In the rows, 128 means zero.
The rows of R fall into 3 groups, and each row is roughly a mix of its group's hidden directions; one row fits no group.
R:
[[171 106 156 121  94 143 143 144 125  83]
 [102 110 149 109 131  94  85 125 123  81]
 [ 99 107 107 146 127  90  98  90 138  95]
 [123  93 137 114 101 133  83 156 114  85]
 [186 135 116 127 125 104 167 163 138 119]
 [161 113 152 104 129  83 137 158  88 132]
 [139 182 118 133 140 114 178 100 143 121]
 [127 106 112  92 105 112  86 175 113 132]
 [150 137  76 131 127 151 162 161 149 151]
 [127 144  78 104 135 131 141 181 142 149]
 [ 97 113 125  67 151 156 117 107 144 125]
 [150 161 122 136  82 153 168 120 140 156]
 [130 122 138 138 143 136 126 176 128 193]
 [126 144 160 130  87 145  93 176 140 131]
 [145 130  96 175 127 161 150 130 145 168]
 [119 139 159 172 155 146 149  93 142 161]
 [151 110 143 105 159 143 147 177  91 119]
 [ 80  89 133 111 180 120 120 118 132 120]
 [159 136 141 117 124 149 190 149  98 130]
 [118  94 104 131 169 176 162 130 124 134]
 [134 149 125 121 200 120 157 109 138 130]
 [138  87 151 107 124 144 100 163 107  89]
 [159 109 192 135 114 121 149 148 116 112]
 [ 90 154 127 115 144 106 123  77 157 106]
 [181 131 112 171 125 155 132  91 129 125]
 [157 179 166 108 111 127 160 120 116 144]
 [160 103 172 123 150 148 150 163 109 150]
 [150 134 169 144 143 186 144 153 120 134]
 [105 175 128 120 114 120  88  95 154 102]
 [146 163 114 127  63 149 146 137 134 114]
 [170 138  87 151 126 111 174 137 133 107]
 [154 135 145 187  86 145 119 124 127 108]
 [155  95 166 102 157 155 121 148 125  95]
 [151 153 135 110 110 134 124 142 141  58]
 [ 92  84 124 111 160 126  99 156 128 158]
 [140 132 174 118 145 163 119 181 127 111]
 [ 92 117 105 120 181 114 148 122 163 110]
 [ 97 125 137 174 166 117 121 105 170 125]
 [ 92  79 126 137 156 106 101 117 109 155]
 [105 108 123 149  67 108 141 120  94 143]
 [159 161 103 125  89 115 131 157 139 170]
 [ 74 128 164 106 145 110  96 108 124 147]
 [137 194  92 129 115 132 148 122 154 124]
 [177 157 100  84 149 127 115 122 142 142]
 [126 155  99 141 112 122 128 194 136 153]
 [131 141 147 164 119 129 128 102 128 195]
 [160 130 160  71 124 121  91 137 111 129]
 [145 154 105 133 102 178  81 130 134 131]
 [155 121 156 121  95 136 149 174  95 102]
 [133 125  97 104 110 107 103 169 140  81]
 [125 100 118 116 132 140  91 195 134 132]
 [131 124  67 164 111 121 144  94 140 142]
 [143 119 170 162 130 175 112 145 119  96]
 [146 160 148 148  64 123 131 128 155 122]
 [148 103 113 161 126 139 145  78  98  98]
 [175 139 173 115 135 151 152 147 142 101]
 [118 113  85 139 153 145 161 121 140 179]
 [169 141 137 153  89 120 142 176 135 109]
 [151 100 150 110 136 150 154 171  85 125]
 [ 73 124  89 131 159 115 141  95 120 134]
 [122 166 128 176 106 128  81 123 118 148]
 [107  93 118  93 169 116 138  98  94 139]
 [169 112 150 146  93 161 138 123 137  86]
 [140 100 112 159  84 135  79 136 108 137]
 [ 98 154 111  85 145  98 144 151 166 127]
 [144 161 180 126 125 163 104 158 111 124]
 [111 129 159 159 113  91  78 107 135 144]
 [116 104 106 140 115 119 111 108 112 195]
 [138 123  56 145 112 130 151 119 139 150]
 [109 138  98 157 162 143 138 122 153 180]
 [ 93 130  87 109 150 125 146 171 137 160]
 [114 168 103 152 122  88 135 163 113 159]
 [138 100 167 127 100 116 103 163 112  87]
 [102 149 105 124 156 114 131  67 151 117]
 [114 127 130 140 182  95 164 102 114 152]
 [109 115 119 114 144 115  80 114 141  72]
 [135 140 119 127 119 116 180 162  76 131]
 [144 117  94 146 101 132  97 166 142  86]
 [161 125 149  94  97 129 136 172 142  94]
 [109 123 125 138 194 100 138 109 125 159]
 [137 103 131 122 161 162 132 151 115 186]
 [118 146 192 133 144 125 137  85 116 141]
 [118 139  95 135  61 141 149 114 115 146]
 [ 95 132  75 126 144 124 149  85 115 148]
 [163 130 148 116 143 183 144 119 158 156]
 [110 138 177  90 126  89 108 107 109 118]
 [ 97 143 103 138 133  74  97 151 114 105]
 [126 148 102 144  93 145 148 128 129 190]
 [123 166 115 108 124  89 123  93 142  82]
 [148 133 110 146 147 132 149  63 146 104]
 [119 130 156 102 122 167  80  90 141 119]
 [151 132 168  82 131 111 118  95 141  95]
 [129 102 131 188 109 146  97  97 114 129]
 [108 143  87 138 160  93 167 102 144 125]
 [171 143 112 150 149  78 152 123 109 146]
 [ 94 116 152 133 129 155  95 155 121 178]
 [130 107 133  61 141 102 128 139  96 117]
 [149 107 128 101 160 189 137 120 138 150]
 [110 126 136  69 153 109 137 137 123  83]
 [ 92 139 119 107 163  81 133 123 167 117]
 [128 162 174 139 105  88 101 104 133 116]]

One row of each group comes first, with its name. Which group is each row after those in?
[111 114 145 135 140 126  87  92  79 154]  M
[163 109 186 117 147 142 125 141 141  96]  J
[133  88 132 110 100 144  90 140  78 125]  K

[163  89  98 131 146 157 170 112 116 121]  M
[159 113 185 100 101 129 117 148 126 104]  M
[ 87 125 127 146 156  86 119  93 161 137]  K
[116 116 130 132  79 101 117 155  93  89]  J
[168 109 134 162  94 130 135 129  87  96]  M
[121 143 129 133 175 118 108  86 176 125]  J
[115  98 157 134 106 116  72 113  95 123]  K
[103 120 100 141 122  85 116  87 136 169]  K
[143  95 145 110 101 157  92 164 121  98]  J
